Each path is a new rotation, seen through one point. The rows after it are directions, each followed by how far the rotation turns it, in degrees a step (0 if it stays put).
Each turn is a multiple of 5 degrees from 10 to 175, or 0.
Each row of a path follows its step; steps can be skipped.
Path 1:
step 0: [  3  -2  34   7  11  -1  -3 -26 -16 -12 -12 -24 -24   5  -3 -30  13 -25
 -35  -8 -16   3 -20 -25   0 -20 -30 -15 -18 -11  18   1   3   3 -44  21
  11 -16  32  14  14  55 -29 -41  -5  34  11  23  12  16 -21  -6  -7  45]
step 2: [-37  24 -10   9 -29  -1 -14 -22   7  11 -19  -3   2 -24  -3 -26   0 -41
   4   0 -17  14   4  25 -37 -49  -5  17  12   1  23 -15  22  -8 -27  59
  30 -12   2 -33  -9  12  26  -2  13  21 -35 -10 -11 -20  -6   3 -22  10]
step 5: [ 27  17  -4  -9 -28  10  -5 -22  15 -14  42  -5  27   8  15  49  14  15
  -6   4  11   5  12 -21 -26 -15 -16 -41  10   0  -9  10  45  23  15  20
 -33   0  33  -7 -17   2  24 -42   7  31  -6   5  39   4 -11  -7 -10 -35]
step 7: [ 24   3  44  -2 -33  20 -25 -21   2  -9   6  32 -14   9  -3 -16  -5  34
  -3  23 -12 -13   9 -25 -22  -9 -26 -36   6  -8  17  -5   5 -35 -10 -12
   3 -39   7 -13 -19  16 -22  24  46   3   7  13  28 -16  48  26 -18 -22]
step 8: [ 24  13  16 -33  30  27 -20 -32 -19  15  17 -14 -46 -25 -20   2  15 -38
   9   4 -10 -24  -3 -13  11  53 -20  -3 -20   2   5 -17  -8  15  12  37
  20  37 -14 -10  -2  15  25 -31   9  -4  25  23  18  10  17  15   3  22]
step 9: [ 34 -20  17  19 -37   0   0 -38 -27  38 -23 -16  -6  -3   7  18  -9 -12
  14 -20  10  20  14 -26 -36  -7  -1 -12   1   6 -25  -4  51  -7 -38 -31
  28 -16 -21  13  22  28 -17   2 -14 -20  -7  -7   2  13  22  -1 -34  33]
step 11: [ 19  30   8  25  -5   3 -21 -12 -26 -21 -26  15  13 -30  18  11  -3  -8
 -14  38  30 -12   5  12 -35 -12  15 -25  10  23  24 -11 -13  19 -19  16
 -14 -12 -25 -60  29   7  -4   9 -37 -24  10 -23  -3   1 -13   0 -26  37]
step 12: [-10   0   1 -10  23  21  15  -5 -47  10  22 -33  -2   2 -12 -40  -8  28
  17  -2   5  -1   0  26 -21 -10 -29 -51  64  -9  16  34  -7  16  23   2
   0 -22  12  41  15  22  -9  -9 -26  18   8  -4  23   4 -12   2   9  17]
step 13: [ 27  25  44  15  -2  20 -18 -29   6  15  18 -27  18 -31 -16   0  16  29
 -46  -2  11 -15 -11  17 -19 -38  33  15  -3  27 -23 -14   9  23  13  18
  -8   7  -3  -8 -10 -35 -40 -34 -18  -4 -23  18  18  14 -26  12   4  -6]
step 14: [  0 -12   1   5 -50  24  -7 -22   8  24  17  27  33 -37  18 -16 -17  27
  35  11 -18  38 -27  30  -7 -10 -13 -32  39 -21  -6 -18  -3  31 -15  30
 -23  31  -5   6   0  17  18 -15  25  22   1 -19 -20   4  13  -4  18  -1]
step 15: [ 14   3  28 -16 -22  -2   8 -11  40  16 -18 -27  10 -28 -35  -7  -5  13
   1  47 -24  30  -4  -2   6  -6 -24   3 -15  18  32 -10 -28 -15  28  18
  20 -35  19  -7 -42 -10 -33 -11 -25 -19  13  30  15 -10  30 -17  -3  25]
Directions:
[  2   0   4   6   5   5   7  -8   0   6  -2   4  -1 -19   3   8 -12   2
   1  -2   3 -16   0  -1   1   3  -2   0 -14   0   3   5  -5  -1   0 -10
  -2   6   0  -4   3 -13   3  -4  -1   4   3  -2 -10   0  -9  -3   1   1] : 145
[ -8   7  -2  -1  -2  -5  -3  -3  -5   0   2  11 -10   8  11   2   0  11
   2  10 -10   6  -6  -1   0   1 -11  -5   0  -9  -1   5   5   1   8  -3
  12   3   5   4   9  -4   1 -10  -8   4   3   7   0  -1  -2  -4   0  -8] : 155
[ 10  -7   9   0   1  -4   1   1  -7   0  -4  -1  -7   9   5 -10  -4  -4
   5   3   8   3  -2 -13  -3  -3 -10   5 -16   0   8   1   2   0  -7   3
   0  11   3   2  -5   1   7   1   4 -13   1   2  -1   5   9  -3   6  -5] : 40
[ -5  -5  -3  -1  -1  -8  -6   3   7   2   8   6   4   5  10  -2   1  -7
   0  -7  -2  -9   6  -2  -5  -2  -6   6  -7   2  -9   2  -3   0  -6   5
   6  -2  13  -4 -10   3   0   5   3  11   5   4   3 -11  -7 -15   1   3] : 20
[-10   8  -5   6   0  10   0  -4  -4  -9   3  -8  -1   6  -7  -3   2   3
   0  -4  -4  -2   6 -13  -3  -3   1  -3  -9   4   6  -1   2  -1  14   6
   3  -1   2  -3 -12  -6  -7  -9  12  -2  -8  -3  -6  -6  -3   2  -6  -1] : 135
[  1   6   5  -7   9  -3  -8   4  -2   9  -5   7  -1   1   3  -1   2   5
 -11   7   9  -5   7  -1   1  -4   2   5  12  -4  -2  -6  -2  -4  -5  -5
  -5   6  -8   5  -6  -6  -7  -4  17  -1  -4  10  -3  -8  -4  -1  -4  -8] : 120
